Rows swapped in pairs by one turn or mirror: which row each one swaps with:
The rows were stretched afterwards, more along some directions than others.
z496: [-16 -19  30 -11  -2  22  -6 -19  11 -12  -6   6 -30  -1 -13   8  -3  21
   1 -13 -26 -19   7 -20  31 -26   5  -1]
z959: [-14  -5  -6 -19  38   9 -21  39 -11  13  12  -9 -29   4   7 -17  21  45
   9 -13 -19  21 -18 -56  -8   6  13  14]
z335: [ 37  12 -17  18   7 -24 -24  19  -7  20   2 -13  12 -14   9  -4  32  -2
  15  -3  -1   2 -19  -1 -27   5 -20   5]
z757: [-16 -21  16 -22 -10  23  -8  -1   1 -21 -17  22  19  -7   3   8  -9  29
  18   7   6   2 -19   3  16   6 -33   5]
z158: [ -8   4   3 -20  38  -9 -14 -26   9   1  24   4  20   0   1  -7  20  23
   9  24 -30  14  -8 -33  -5   5 -13 -28]
z407: [ -9 -31   7 -20  -6  33 -45  32  18 -13   3   5 -32   5 -15   2 -26   8
   5 -21 -31  -7 -33 -52  39 -22  25   1]
z221: [ -2  11  13  -9  15   2 -12 -29  12 -14  -2  -1  19  -5   2  -3   8   1
  14  32 -13   0  10  10  -9  32 -16 -11]
z971: [ -1   0 -14   1  -7   3 -20  17  -7  11 -15  18 -57  18 -12  -8   4  15
  -3  -2   1 -15 -27 -18  20 -17  -8  29]
z240: [  4 -24  14   3 -24  18  12 -21  12  16 -13  32  -5 -15  -7   7 -18   0
 -14 -27  13 -39 -13 -12  12 -43 -25  -4]
z122: [  9 -14  -1   7  55  -1 -30  22 -27   4 -14  12   8   0 -10   4  11   9
  20 -27   9 -10  -7  -4  -8  -6 -42   1]
z231: [ -3  15   3   9  11  -4  26  19  -6   2 -11 -14   0 -39  17   3  17   2
  32 -32  14 -11 -11  -9 -29 -26  -8   9]
z796: [ 38 -18  -6  -7  -8   5 -15  -5  34 -11  -3   5 -16  -4 -12  20 -21 -10
  13   1 -40   5 -22 -24  11  11  -2 -38]
z773: [ 30 -32 -17   6 -34   5 -17  14   0  14 -18  18 -28 -18  -5  26  -1  -2
   8 -31  15 -19 -35  12  29 -10  -4   4]
z771: [-26 -19 -28 -16 -11  29 -11  10   1  18  -2  18 -35   3 -15  -6  -9  29
   0 -13   9 -23 -34 -38  42 -29  16  -1]
z199: [ 11   8 -41 -14  19  13 -17  38   5   2   4  31 -27  25   1 -22 -15  10
  -2  12   3 -18 -46 -40  28 -28   3  17]
z144: [-17 -11 -18  15  11   2  -6  11 -24  14 -20 -23  -3 -18  -6   9  18  22
  24 -39   7  -8 -13 -17  -2 -12   5  -7]
z167: [-24 -11  23 -19   0   3   3 -31   0 -35  -1  18  10 -12  21  14  -1  20
  31  21 -10  19   0   1  27   1  -4 -24]
z597: [-17 -11 -22   0  43  10 -40  45 -11  -7 -15  -9 -38   5 -14   5   6  12
   1  -2 -32   7 -12  -8   4 -11  20  41]
z232: [-14   9 -24 -30  14  13   6  10  19   1  -1   8  17 -16  24   4  -8  21
   5  13 -26  -7 -17 -19  17 -30  21  39]
z120: [ 14 -22   1  10 -10   3 -34  12   2  -5 -27  -1 -17   2 -10  16  -6  -7
   8  -9  -2 -21  -1  16   5   3 -33   9]
z881: [ 12  -1 -13  15 -12  -8 -18  16   3  -5  -3 -13 -15 -15   5  16 -15  -5
  16  19  16   4 -27  -1   2  40  15 -29]
z912: [  8  11  -7  -6 -33  -3  11 -15  16  21   0 -18 -12  -5   2  -4  22  14
  10 -11 -20  -9   1 -46 -24   9  -1 -30]
z472: [-48 -38   1   2  24  19   5 -12 -17 -21 -31  36  -9   4 -11  17  14  27
  10 -17   9 -11 -11  10  24 -23 -12  12]
z988: [ 18 -20  18  -1   4  -3 -43  48 -16 -11 -12  -9 -17 -13   1  29 -13  10
  30 -28   7  12 -31 -23   2  27  -8  -2]
z774: [ -5  -1   9 -41  29  12  11 -11   4  10   1   3 -30  14 -40 -23  22  34
  25 -26 -24 -13   9 -55  15 -18  22 -20]
z320: [ -9 -16 -13 -19  12  17 -20 -10   8 -16  -7  25 -20   3   4  -1 -12  33
  21   4  -6  -7 -38   2  45 -35  13  28]
z148: [ -9 -32  19  -8  -9  11 -46  24   3  -7 -32   5 -31  -5 -11  27 -15  17
  10 -33  19 -28 -16 -19  25 -13 -16  10]
z818: [  9 -23  24 -15  31   8 -11   4 -17  -6  -8  10   9  -9  -3   8   1  10
  13 -19  -7  -6   1 -10  11  -9  -9  -6]
z884: [ 39 -11  -5 -10 -11   7 -17  -3  14  27  -6  11 -20 -14  -8  13  11  19
   1 -32  -3 -36 -26 -40  12  -9  -8 -29]
z49: [ 28  14 -25 -19   6 -18 -29  34  26   5  15 -16 -38   0  -2  -4  15  13
  19  16 -20  21 -24 -18  24  26  50  14]
z859: [  1 -15  -7 -12  10  12 -15 -19  -1  16  -3  21   7 -26   0   0  35  40
   1 -30 -23 -21 -16 -34   9 -52 -31  -4]
z861: [ 33  24 -26 -11  -2   0  10  -6   7  -3  19  -4 -30   8   7 -32  24  14
  30  24 -23  11 -28 -10   6   9  30  -7]
z837: [ -4  -5 -10   6  20 -13   0  24   7  -6  14 -11   0 -15  13  -2  15  33
  25 -24 -10  -8 -25 -38  -2 -24  25 -17]
z227: [-22  25 -18 -34  20  17  20 -11 -20  10   8  24  -3  11   9 -40  31  19
   8  20 -25  17  -3 -30  -1 -27   1  28]
z899: [ -6   0   3   7  37  -1 -12  30 -22  19 -16 -23  19  -4   0   4   7  -5
   4 -19   3 -11   4 -13 -36  14 -13  21]
z783: [ -7  -8  -3  11 -26   3  -2  -9  18  -6 -18  -8  -7  -4  -3  19   8  19
   5  -8 -28 -27  -5 -15   7  -1  -2 -10]
z28: [-39  13  -4 -18  25  16  20 -17  -5  13  16  -4   5   7   0 -39  13  31
  12   6 -24   1   2 -44   4 -24  21  -5]
z436: [ -4 -20  -4 -13  26  11 -32   3   5 -13 -21  37  -4  17  -3  16   6  35
   8   9 -12   2 -13  -7  20  22 -31   9]
z487: [ 17  21 -18 -18 -20  10  11 -37   6   6  12   5 -26  14   0 -14  21   2
 -12  15 -39 -17  -8 -19   0  -8   1   5]
z813: [-11 -15  10 -25  35  29 -13  11 -14  22   2  -1 -26  -4 -26 -27  -3  24
   5 -38  -8 -22  -1 -39   3 -35  -7   5]
z362: [ -1 -12  -1 -12 -28  24  -9 -27 -33  15  -6  45 -33   7  13 -10  23  12
   3   8  17  16 -31  12  27  -5 -34  15]
z878: [-14  -4 -14 -43 -12  17   1 -24  12   8   8  31 -14   8   1   2  36  47
  12  -3 -26   3 -24 -53  35 -12  -9  -1]
z736: [ -1  12 -26  -7  13  -7   0 -12  12 -25   0  48 -11   9  11  -7  27  29
  20  27  -6  -3 -30  -7  27 -15 -11  -1]
z139: [ 21  -8  -8 -11   2   4  -9  -9  -5 -23  -3  21 -41  15  -9  -3   8  -8
  32  -8 -21  17 -28  -7  16 -10  -4 -14]
z438: [-15   9 -18 -13   3   6   5 -11  -6  10  18  -6  -9 -26  10 -19  35  33
  28 -20 -11  14 -24 -30  -3 -20  18  -1]
z350: [-19 -10  48 -34  -4  21 -18  -3  -1 -37 -11  10 -14  -2   8   5  -6   9
  30  17 -10  23  -3   9  13  14   4  16]
z452: [  3  14 -29   3 -21 -11  -7  -1   0  13   7  -2 -22 -25  14  -1  26  12
   7   2  -3   8 -30 -25   3   4  29  -6]
z834: [ -4 -12  16 -14  25  24  -4  -8 -13 -20 -18  32 -16   6  -8 -10  -9  11
  20  11  -2  -2  -6  11  28 -10 -27   0]
z854: [-17 -33  19 -13 -11  21 -22 -15   6 -33   3   7  -9   2   0  12   0  12
  25 -30 -32  -2 -21 -23  31 -23  16 -18]
z609: [-17   6 -12 -21  15   7  12   8 -20  10  14   9 -25  20 -17 -38  16  26
  27 -16  -7  -3  -3 -52  23 -26  23 -16]
z309: [ -9 -23  10 -13  34  29 -35  35 -15 -14  -6   8  -5   5 -30  -9  -3  18
  20 -29 -24 -20 -11 -34  10 -20 -19 -12]
z336: [  6   0 -18   4 -21   3  -8  13   0  33  -5 -27  -9 -14  10   3   2   8
   3 -39 -13 -21 -24 -28  -9  -7   5  21]
z433: [-23  30 -23 -16  15 -11   1 -23   9  -8   8   5   5 -26  11  -3  18  33
  32   9 -15  -1 -10 -24  14 -37  11  -1]
z338: [  4  -1 -20  -2   5   3   6   3  31 -13   9  -8  27 -17  28  14 -18  17
   6   7 -28 -13 -25 -40  -3 -10  12 -30]
z806: [ 26 -26   3 -23 -18  18 -28  -4  20  -2  -1  29 -28 -12  -9  15 -18  24
   6 -15 -35   0 -21 -19  35   0   7 -12]
z785: [ 12 -10  -9   7   0   8 -38  27 -10 -10 -26  -3 -25  15 -15  16 -29 -17
  -1 -16   1 -34 -21  15  10 -15  -7  47]
z393: [ -9  23  -8  12   2  -6  13  16  15 -12 -12 -18  -8 -25   2  -4  13  -5
  13   2   8 -20  -5 -18 -13 -12  14   1]
z211: [-15  -1  -5  -3  -1   2 -13 -21   3  23   9 -13 -12  -4  -7 -16  17  27
  -8 -15 -31 -18   7 -55 -11 -16   0 -20]
z297: [-12  -7  27  -9  12   9 -31  11   7   9  -9  -6 -26 -35   3   5 -17  13
   1  -9  -6  -3   1 -27  -8   5  14  13]
z491: [-23  -6   7 -33  24  41   1 -19 -28  14 -13  46 -16   3  -3 -17  22  24
 -16  -8 -15 -13  -2 -31   3 -27 -45  22]
z514: [-25  -1   2  -6  11  -1 -13   0  21 -17   7   7 -18  -1  -4   7 -12  16
   7 -15  -9 -23  -5 -58  38 -23  26 -37]
z453: [ -3   4   0 -32  27  -5   2   4  -1  16  20  -7 -10  -1 -10 -28  29  44
  12   1   7   7 -18 -56   8   5   8 -18]
z999: [  7 -11   1   9 -28  23 -13   5 -11 -34 -20  29 -17   3  21  18 -26 -23
  18   1   3  -4 -30  16   7 -12 -16  -1]
z897: [ -2  15  -8   9   0   6  -5   6  -1  -4 -19   9 -35  24 -20 -11  -9  -7
  10  11 -12  -8   1   1   6  -7  -3  28]
z395: [-26   1  -1   6  20   8   8  12 -39  -9  -1  20 -39  13   0 -26  33  10
  10   7  10  21 -17  -7  -8   9   8   9]
z714: [-26 -19 -12 -26  37  27 -31  18   3 -24 -13  34  -5  37 -14   9 -14  22
  17 -17 -20 -25 -17 -37  39 -21 -15  11]
z753: [-33   8   2 -19  32  16  -2 -24 -17   7  19  13  20  -9  21 -20  41  36
   8  -2 -26   9  -1 -41 -13 -19 -22  -6]
z776: [ 28   2 -10 -12 -26  15 -14 -23  -1   4 -21  35 -35  -3   7   8  10   4
  -2  -1  -9 -16 -28   3  23   5 -43  14]
z434: [ -3   6 -30 -32   3  17  12   0   6   2  14  14  -4  -7  13 -19  31  31
  25  12 -32   6 -11 -30  19 -20  14   4]
z354: [-13   5 -35  -6  20  -2   6   1   6   9   8  -6 -22  10  -5  -6  15  15
  12 -25  -5 -25 -22 -55  16 -46  37 -15]
z265: [ 19   0  -9 -12  -2  10   4   2  27  26 -13   0 -25  -5 -24  -6  15   6
   7 -11 -16 -31  14 -18   4   8   7   4]
z600: [ 19 -19  -7   1   9  14 -33  -8  -7  11   0  33 -27  27 -22  -2   7   3
 -19   8 -38  -5  -8  -7  11  12  -8   2]
z709: [ 47   1  10  -3 -15 -12 -12   1   1  12  23   0  -9  -8  -5  -3  14   2
  27 -15   3 -18 -10  -9  19   2   4 -30]
z13: [  1   7  11 -20  31   4 -11   9  -6 -16  25  -5 -10   4  22  -4  -3  12
  18   3 -36  25 -15 -55 -18  17   2 -30]
z583: [ 36 -24  10   0   0  -5 -31 -12  -4 -11  -6  26 -11 -15  -2  21  12   4
  28 -12  24   1 -29  30  28  18 -25 -10]
z119: [ 17  -7  -2  -6  33 -18 -34  11  -9   6  14   6   2 -13   7   0  -5  19
  18   3   1  10 -19 -30   9   8  14 -14]
z388: [  8  -5  -3   6 -29   8  10   9  15 -12  -5  14 -16   1   8  12 -32 -17
  15 -10 -10  -7  -9 -10  10 -11  -7 -22]
z8: [ 49  23 -16 -22  20   1  -2  20  -3  20  17  18 -23   3  -1 -27   3   2
   0  11 -16  -7 -18 -39   6   6  15  -2]
z218: [  1  18 -29  -4 -13   4 -18  35   8  15 -15 -13 -14 -17  21   6   3   6
  14  -4   4  -4 -37 -14 -12 -13   9  36]
z35: [-11   6  12  -8   2   7  11 -37   4   5  -3  42   7 -12   3  -3  27  20
   6 -14  14 -34  -9 -22  18 -28 -23  -6]

Swapped with z600: z597
Swapped with z472: z395
Swapped with z609: z167
Swapped with z773: z452
Swapped with z988: z878
Swapped with z122: z753
Swapped with z774: z350
Swapped with z407: z796
Swapped with z139: z854
Swapped with z487: z785
Swapped with z899: z491

Rows swapped in pairs by one turn or mirror: which row each one swaps with:
The rows were stretched afterwards, more along some directions than others.
z895: [  4  -1 -31  10 -25 -19 -52  -1  43  26 -15 -29 -21  -8  -6  19]
z275: [  4  10 -20 -17 -36 -20 -20  -5  30  39 -19 -18 -10  22  -1  18]
z925: [-16 -25 -23 -41 -46  17  -7  -6 -12  -3  23 -28 -13 -33   6 -23]
z812: [ -4  -3 -18  -6 -20 -24 -32  14  48  27 -18 -13  -8  13  -8  26]
z390: [ -7 -10   9 -10 -26  -8 -30  -1 -21 -24  22 -27 -16 -50 -20  -7]
z592: [-28 -17   9 -20   0   6 -10 -31  29  -8  12 -16  -2  37  25 -30]
z573: [-27 -17  -8 -27   0  10 -12 -41  14 -14   4 -26   3  57  27 -34]
z557: [ -7 -10 -16  -3 -38 -36 -18   2  59  34  -7 -28 -23  -2 -18  33]
z164: [-19  -3  -9 -39 -48  15  -3  -6   7   3  14 -34 -12 -37 -11   4]
z103: [  7   6 -45 -19 -15  -9 -54  10  31  34 -13 -20 -14  13   2  13]
z845: [ 27  14 -18 -33  11  16 -30   5   4  -7 -26  -9   2  16  -3  16]
z926: [  6   4  -4  29  -7   7   4  20  -5 -23  -6 -11  10  -1   2 -11]
z617: [  8   4  -6 -23   6   4  -6  17  22 -16 -15  -9   8  10 -29  47]
z147: [ 10   0 -29  -4 -28 -23 -48  -1  34  42 -18 -16 -22   1  -5   3]
z828: [-16  -8 -36  27 -17 -13  -8  17   3   9   3  -6 -13  -8   0   6]
z409: [-37 -27  -2 -32  -3  18  -6 -24   8 -20   3 -13   9  40  17 -27]
z817: [-13  -9   8   3 -38  -8 -28   3 -12 -32  26 -19  -9 -39 -28   5]
z442: [  4   8 -25 -18 -18 -22 -48   1  40  38 -15 -22 -15  12  -5  14]
z810: [-15 -27 -40  16   3 -23  -2  24   4  31  10 -11 -18  -8  19   5]
z972: [  9 -10 -15 -31  -5  -3 -10  23  13 -10 -18  -6  -3   2 -30  54]
z612: [-19  -2  -4   4 -13  22 -27  16   9 -33  -5  14  -6   5 -13   9]
z520: [-18 -17 -11 -45 -38  15  -1 -10 -11   5  10 -33 -10 -47   7  -7]
z116: [  0   6  -2  28   5  14 -13  13  -3 -32  -2 -17  10 -13  -8  -8]
z229: [ -3   3  -2  19   5   3   0  15  -3 -29  -2 -20   7 -11 -11  -6]
z96: [ 17  -6  -8 -23  -8   4 -10  14  24  -1 -19 -14  -7   5 -22  43]
z737: [-11 -13 -38  24  -7 -20 -14  15   8  32   1 -11 -25  -7  13  -9]
z531: [ 26  -6 -15 -24  -6  -2 -10  20   6   7 -10  -9  -9  -3  -9  34]
z941: [-14 -20 -21 -40 -51  29 -14   6  -4  -7  16 -32 -20 -42  -8  -3]
z55: [-20 -28 -21 -53 -45  17  -6  -6 -13   3  17 -32 -15 -40   4  -5]
z181: [-13 -18 -32 -39 -50  27  -5  -9  -3 -11  10 -36 -12 -31   2  -8]
z976: [ 12  -9  -4 -13 -12   0   1   6  20  -4 -19 -22  -2  20 -21  41]
z363: [-29 -18   6 -28  -7  17 -16 -28  20 -20   8 -16   3  45  19 -31]
z629: [ 13 -15 -20 -31   5   7 -26   8  29 -13 -12 -21  -7   3 -14  27]
z207: [-20 -16  12   3 -28 -17 -16  -3 -15 -12  20 -27  -9 -46 -17  -1]
z559: [-33 -18   5 -32   2   9 -24 -31   9  -6   6 -25  -1  49  20 -30]
z44: [-10  -3  -9   0  -6  35 -38  16 -13 -48  -8  18   3   5 -14   9]
z650: [-13 -19  14  -7 -31  -3 -23   0 -19 -24  26 -18 -15 -61 -21  -9]
z787: [-16  -8 -27  26  -1 -17  -7  11   1  30   5 -11 -13  -2  13   4]
z430: [-25 -18   2 -30  11   9 -32 -38  19  -1   0 -24  -5  35  20 -35]
z568: [ 21  24  -2  -5   6  10  -1   4  10 -18 -18 -11  10  29 -11  45]
z831: [ 17   5 -24  -6 -32 -17 -52  10  34  15 -15  -8 -18   7 -15   7]
z789: [-29   0   6  -3  -4  21 -26   9   1 -33   3  16   5   2  -8  -1]
z200: [ -9   3  -8   8   0  32 -29  20  -2 -37   0  18   1   4  -4   1]
z729: [  4   2  -8  23   6  11 -15   7 -14 -44  -2 -14   7  -5  -8 -16]

Swapped with z200: z207
Swapped with z363: z55
Swapped with z103: z976
Swapped with z831: z972

